In the data rows, the value 128 means zero.
Here is a table of points, one per row:
tensor([124, 103, 104, 124, 107, 165, 102, 136, 169, 120, 137, 170,  99, 167, 151, 111, 111,  88, 123, 171, 148, 160, 119, 134])
tensor([126, 106, 101, 130, 143, 155, 119, 144, 147, 133, 154, 155, 117, 136, 111,  98, 138, 112,  90, 137, 132, 150, 110, 136])
tensor([136, 113, 108, 135, 120, 116, 140, 113, 137, 161, 120, 139, 114, 129, 108, 130, 146, 113, 106, 136, 151, 131, 134, 134])
tensor([109, 148, 136,  94, 144, 109, 127, 150, 108, 118, 122, 128, 105, 137, 114, 152,  96, 120, 122, 115, 117, 121, 126, 133])
tensor([ 96, 177, 178,  85, 176, 110, 145, 151, 168,  89, 119, 147,  66, 124, 138, 184,  68, 192, 128, 113, 105, 105, 194, 161])
tensor([154, 149, 127, 116, 144, 152, 119,  86, 113, 134,  65, 145, 129, 102, 172, 105,  98, 157, 107, 165,  68, 123,  96,  96])
tensor([124, 123, 125, 131, 152, 125, 119, 103, 129, 115, 142, 110, 114, 138, 133,  80, 128, 124, 103, 129, 139, 159,  86, 142])
tensor([162, 118,  68, 120, 135, 124, 115, 141, 147, 110,  99, 129, 121, 153, 147, 128, 139, 105, 154, 152, 166, 196, 139, 173])
tensor([129, 116,  87, 137, 138, 144, 118, 156, 128, 148, 140, 177, 123, 124, 106, 123, 133, 118,  83, 128, 124, 143, 123, 133])
tensor([123, 148, 153, 120, 121, 102, 143, 104, 136, 125, 139, 108, 126, 132, 127, 119, 125, 170, 115, 121, 120, 135,  96, 112])
tensor([168, 114, 106, 128, 121, 173,  99,  93, 127, 137, 128, 115, 171, 150, 153, 153,  85, 163, 139, 165, 105, 105, 127, 121])
tensor([ 92, 130, 135, 147, 132, 110, 148, 113, 113, 123, 144, 119, 127, 126, 120, 121, 125, 153, 120, 102, 131, 135, 104, 119])
tensor([141, 106, 164, 125, 108, 109, 149,  91, 155, 131, 141, 106, 138, 142, 116, 146, 152, 123, 120, 138, 162, 153, 132, 118])
tensor([107, 118, 124, 140, 113, 125, 160, 141, 133, 154, 127, 146, 152, 130,  85, 127, 131, 138, 129, 100, 119, 125, 127, 123])
tensor([179,  88,  97, 119, 145, 150, 105, 120, 155, 155, 130, 155, 101, 131, 127, 141, 140,  98,  82, 147, 138, 164, 141, 137])
tensor([115, 128, 116, 122, 126, 132, 155, 118, 126, 106, 127, 129, 141, 109, 132, 132, 108, 122, 148, 102, 154, 139, 123, 177])
tensor([123, 158, 128,  98, 123, 128, 122, 114, 109,  89, 164, 148, 128, 117, 138, 148, 127, 104, 152, 131, 119, 119, 120, 143])
tensor([160,  78,  99, 182, 135, 174,  63, 171, 123, 181, 174,  69, 176, 174, 116, 177,  79, 115, 137,  60, 120,  69, 146, 194])
tensor([136, 123, 131, 126,  93, 131, 134, 120, 102, 129, 173, 136, 139, 107,  95, 133, 141, 109, 144,  94, 116, 133, 136, 112])
tensor([142, 162, 166, 139, 124, 116,  95, 135, 116,  96, 116,  90,  90, 115,  97, 135, 156,  93, 144, 119,  91,  87, 110, 110])
tensor([127, 124, 131, 115, 124, 164, 141, 116,  86, 124, 121, 159, 165, 138, 160, 131, 121, 130, 101, 152,  93, 123, 137,  89])
tensor([110, 137, 133,  84, 157, 137, 158, 124, 151, 103, 142, 144,  97, 118, 143, 161,  93, 132, 125, 110, 118, 146, 139, 156])
tensor([134, 116, 122, 151,  96, 128, 126, 141, 122, 161, 135, 102, 149, 144, 131, 135,  98, 135, 135, 127, 132, 103, 126, 128])
tensor([108, 141, 118,  93, 152, 104, 120, 142, 158, 143, 121, 134, 114, 134, 146, 129, 107, 143, 130, 147, 147, 133, 126, 137])
tensor([104, 109, 122, 146,  83, 114, 117, 182, 178, 112,  76, 193,  81, 182, 136, 102, 134, 112, 138, 180, 123,  89, 146, 121])
tensor([121, 133, 180, 116, 135, 129,  96, 124, 101,  91, 192, 125,  90, 125, 121, 152, 142,  79, 155, 147, 109, 118, 142, 103])
tensor([127, 128, 145, 136, 124,  89,  99, 159, 123, 149,  92, 114,  95, 128, 125, 132, 171, 130, 143, 145, 109,  80, 140,  87])
tensor([117, 156, 159, 192, 135, 126, 130, 101, 166, 120,  98,  83, 102,  90, 121,  94, 134, 140,  97, 123, 126, 149,  92, 155])
tensor([ 99, 123, 111, 153, 103, 130,  99, 143, 178, 119, 133, 162, 124, 159,  96, 103, 107, 131, 139, 160, 150, 128, 108, 121])
tensor([155,  99, 107, 113, 158, 143, 123, 143, 139, 162, 152, 151, 122,  88, 104, 135, 134, 122,  93,  78, 127, 159, 149, 130])
tensor([118, 156, 122, 140, 151, 138, 113, 105, 127, 105, 138,  95, 109, 154, 140,  76, 128, 122, 110, 146, 151, 181,  87, 140])
tensor([ 85, 103, 165, 125, 102, 118, 169, 163,  82, 144, 169, 137, 168, 159, 140, 117, 122, 115, 127, 141, 152,  93, 133, 132])
tensor([170, 159,  82, 123, 114, 148, 132, 138, 102, 104,  99, 165, 145, 106, 147, 112, 134, 110, 170, 144, 141, 145, 122, 153])
tensor([156,  97, 117, 112, 116, 190, 130, 108,  89, 138, 142, 128, 159, 148, 152, 161,  93, 120, 116, 156, 100, 102, 148,  99])
tensor([143, 124, 113, 123, 146,  99, 102, 126, 102, 106, 134, 118, 143, 116, 149, 123, 155, 119, 155, 116, 139, 124, 131, 123])
tensor([121, 121, 108, 169, 125, 145, 118, 153, 122, 129, 104, 121, 108, 115, 112,  99, 113, 123, 102, 135, 102, 122, 109, 149])
tensor([122, 135, 118, 135, 110, 137, 142, 151, 128, 122, 111, 126, 142, 125, 133, 133, 117, 131, 140, 116, 127, 137, 137, 141])
tensor([134, 121, 163, 168, 103, 146, 163, 124,  92, 140,  78, 113, 114,  68, 109, 150, 162, 104,  97, 105, 115, 121, 162, 126])
tensor([143, 121, 130,  93, 131, 156, 139,  96,  97, 132, 106, 184, 152, 129, 161, 118, 128, 144, 126, 153,  82, 123, 110,  76])
tensor([141, 141, 129, 153, 146, 159, 106, 121, 112, 150, 100,  97, 134, 132, 147, 135,  96, 146, 110, 147, 105, 117, 111, 134])
tensor([103, 160, 162, 142, 144, 108, 147, 110, 132, 132, 160, 110, 132, 138, 116, 115, 119, 161, 124, 134, 137, 145,  92, 103])
tensor([127, 134, 134, 120,  99, 133, 119, 125, 102, 100, 152, 141, 135,  99, 131, 117, 140,  91, 159, 124, 114, 107, 116, 133])
tensor([126, 104, 151, 163,  89,  90, 161, 134, 156, 143, 154, 127, 196, 151, 100, 149, 104, 145, 148, 140, 157, 111, 153, 104])
tensor([ 88, 156, 139,  86, 144, 125, 141, 146, 136, 104, 126, 148, 110, 118, 125, 170,  96, 162, 129, 128, 107, 123, 171, 145])
tensor([143,  98, 106, 120, 130, 153, 136, 134, 122, 153, 149, 159, 141,  76,  88, 133, 149, 113, 106,  90, 119, 139, 161, 113])
tensor([125, 132, 133,  96, 127, 154, 147, 113, 169, 104, 115, 122, 125, 121, 122, 161, 115, 133, 141,  97, 139, 144, 155, 162])
tensor([133, 141, 113,  96, 164,  95, 133, 126, 145, 173,  85, 127, 157, 129, 160,  93, 152, 179, 178,  92, 165, 127, 133, 156])
tensor([164, 112, 110,  88, 178,  82,  93, 149, 112, 159, 117,  98, 132, 142, 146, 100, 172, 135, 169, 112, 168, 117, 152, 102])
tensor([ 96, 165, 141, 121, 153, 102, 127,  94, 123, 127, 181, 105, 132, 142, 126,  88, 118, 164, 116, 115, 133, 144,  72, 114])
tensor([129, 148, 127, 129, 147,  96, 109, 112, 146, 133, 167, 123, 134, 123, 126, 114, 125, 170, 108, 110, 133, 150,  96,  93])
tensor([ 88, 144, 152, 140, 119, 113, 153, 109, 147, 130, 142, 119, 141, 115,  96, 115, 118, 152, 111, 104, 120, 130,  98, 119])
tensor([188,  97,  99, 103, 168, 143, 110, 119, 158, 170, 135, 145, 114, 101,  63, 133, 165, 134,  64,  85, 135, 164, 165, 109])
tensor([146,  98, 104, 144, 108, 151, 148, 136, 114, 127, 106, 160, 143,  83, 117, 129, 150, 106, 148, 114, 144, 139, 146, 164])
tensor([126, 120, 126, 134, 117, 121, 166, 147, 151, 141, 116, 125, 116, 113, 113, 147, 113, 146, 133, 114, 118, 129, 150, 133])
tensor([145, 110, 152, 139, 110, 121, 128,  99, 136, 142, 110, 136, 125, 108, 110, 159, 157, 146, 122, 141, 109, 127, 173,  94])
tensor([122, 121, 119, 149, 102, 129, 126, 126, 121, 152, 128, 106, 147, 135, 142, 148, 114, 143, 126, 137, 134, 110, 128, 124])
tensor([ 72, 189, 127, 158,  85, 119, 132, 178, 120, 125, 106, 135, 150, 103, 119,  61, 100, 133, 147,  89,  75,  88, 103, 149])
tensor([177,  90, 166, 149,  67,  81, 168,  67, 143, 116, 129, 103, 149, 193, 117, 168, 139, 150, 136, 160, 181, 166, 179,  88])
tensor([128, 125, 127, 153, 134, 122, 141, 109, 115, 132, 118,  99, 112, 111, 126, 105, 133, 137, 104, 122, 132, 135, 105, 150])
tensor([138, 170, 144, 103,  95, 155, 128,  82, 149,  71, 143, 149, 175, 101, 148, 134, 122,  94, 188, 111, 126, 177, 114, 153])
tensor([139, 113, 149, 156,  94,  97, 149, 145, 127, 112, 111, 126, 124, 144, 132, 144, 142, 134, 131, 148, 157, 135, 161,  95])
tensor([154, 138, 127, 105, 126, 164, 112,  96, 135, 139, 101, 112, 159, 147, 164, 146,  93, 152, 123, 152,  83, 120, 103, 118])
tensor([138, 137, 146, 142, 126, 134,  94, 137, 104,  94, 136, 140, 131,  87, 148, 122, 162,  91, 163, 133, 100, 106, 125, 112])
tensor([111, 117, 129, 103, 139, 105, 122, 148, 106, 118, 147, 139, 120, 129, 137, 145, 137, 122, 145, 130, 111, 106, 135, 120])
tensor([117, 136, 141, 165, 119, 146, 140, 134, 126, 138,  95, 120, 127, 114, 107, 128, 140, 128, 116, 118, 114, 132, 113, 126])
tensor([ 98, 139, 136, 108, 143, 136, 127, 128, 104,  94, 156, 143, 120, 123, 129, 144, 121, 111, 146, 128, 113, 132, 119, 145])
tensor([134, 172, 186, 148, 144, 149,  80, 115, 127,  84, 162,  89,  82, 106,  89, 152, 175,  69, 151, 139,  98, 115, 130, 109])
tensor([110, 119, 139, 150,  94, 123, 164, 156, 118, 152, 106, 155, 141,  82,  74, 114, 121, 139, 126, 103, 102,  98, 112, 132])
Along one direction, these points spread out more than along any other. How many in every 100 of the points above lie lower along it than each point below? Answers are rounded to whole numbers. More than half of the points above lie lower than the first one.
tensor([104,  65, 149, 109, 166, 135, 190, 121,  69, 106, 112,  75,  93, 164, 185, 125, 162,  85,  76, 168, 169, 132, 135, 159]) 71
tensor([143, 129,  76,  75, 184,  72, 112, 167, 102, 168, 129, 151, 129, 155, 180,  88, 154, 174, 161,  96, 153,  94, 142,  92]) 74
tensor([131, 119, 116, 130, 158, 117, 123, 114, 140, 162, 157, 137, 127, 102, 111, 119, 139, 143,  97,  96, 139, 158, 109, 119]) 74
tensor([145, 142, 110, 143, 141, 171,  94, 105, 168, 172, 115,  84, 147, 156, 154, 162,  95, 148, 132, 153, 107,  93, 112, 143]) 72
tensor([139, 133, 139, 121, 162,  99,  86, 161, 117, 145, 118,  91,  99, 137, 138, 130, 186, 107, 154, 115, 128,  90, 140,  60]) 41
tensor([108, 123, 101, 103, 147, 113, 130, 154, 132, 109, 121, 117, 108, 135, 130, 152, 101, 124, 125, 131, 161, 142, 155, 166]) 66
tensor([146, 126, 126, 132, 112,  97, 138, 123, 154, 133,  93, 110, 110, 133, 131, 152, 135, 135, 136, 146, 160, 133, 176, 139]) 78
tensor([108, 115, 149, 121, 112, 142, 165, 139,  94, 150, 133, 132, 146, 141, 144, 129, 136, 118, 113, 141, 119, 109, 134, 117]) 54
tensor([156, 165, 116, 107, 118, 117, 136,  79, 136, 117,  86, 123, 164, 114, 152, 118, 140, 123, 175, 105, 162, 143, 118, 166]) 46
tensor([ 79,  93, 148, 122, 154, 142, 181, 172,  86, 120, 149, 108, 149, 148, 171, 100, 130,  93,  91, 149, 146, 111, 124, 146]) 41
tensor([146, 150, 116, 107, 129, 109, 115, 107, 111, 123, 132, 131, 136, 130, 146, 129, 155, 110, 150, 124, 141, 120, 114, 131]) 46
tensor([114, 130, 109, 177, 122, 145, 108, 126, 134,  91, 113, 114,  82, 144, 120,  99, 119, 112, 118, 147, 155, 148, 107, 146]) 41
tensor([101, 147,  96, 152,  85, 112,  85, 167, 184, 102, 157, 163, 117, 171,  78,  94, 105, 150, 128, 177, 136, 135, 104, 112]) 38
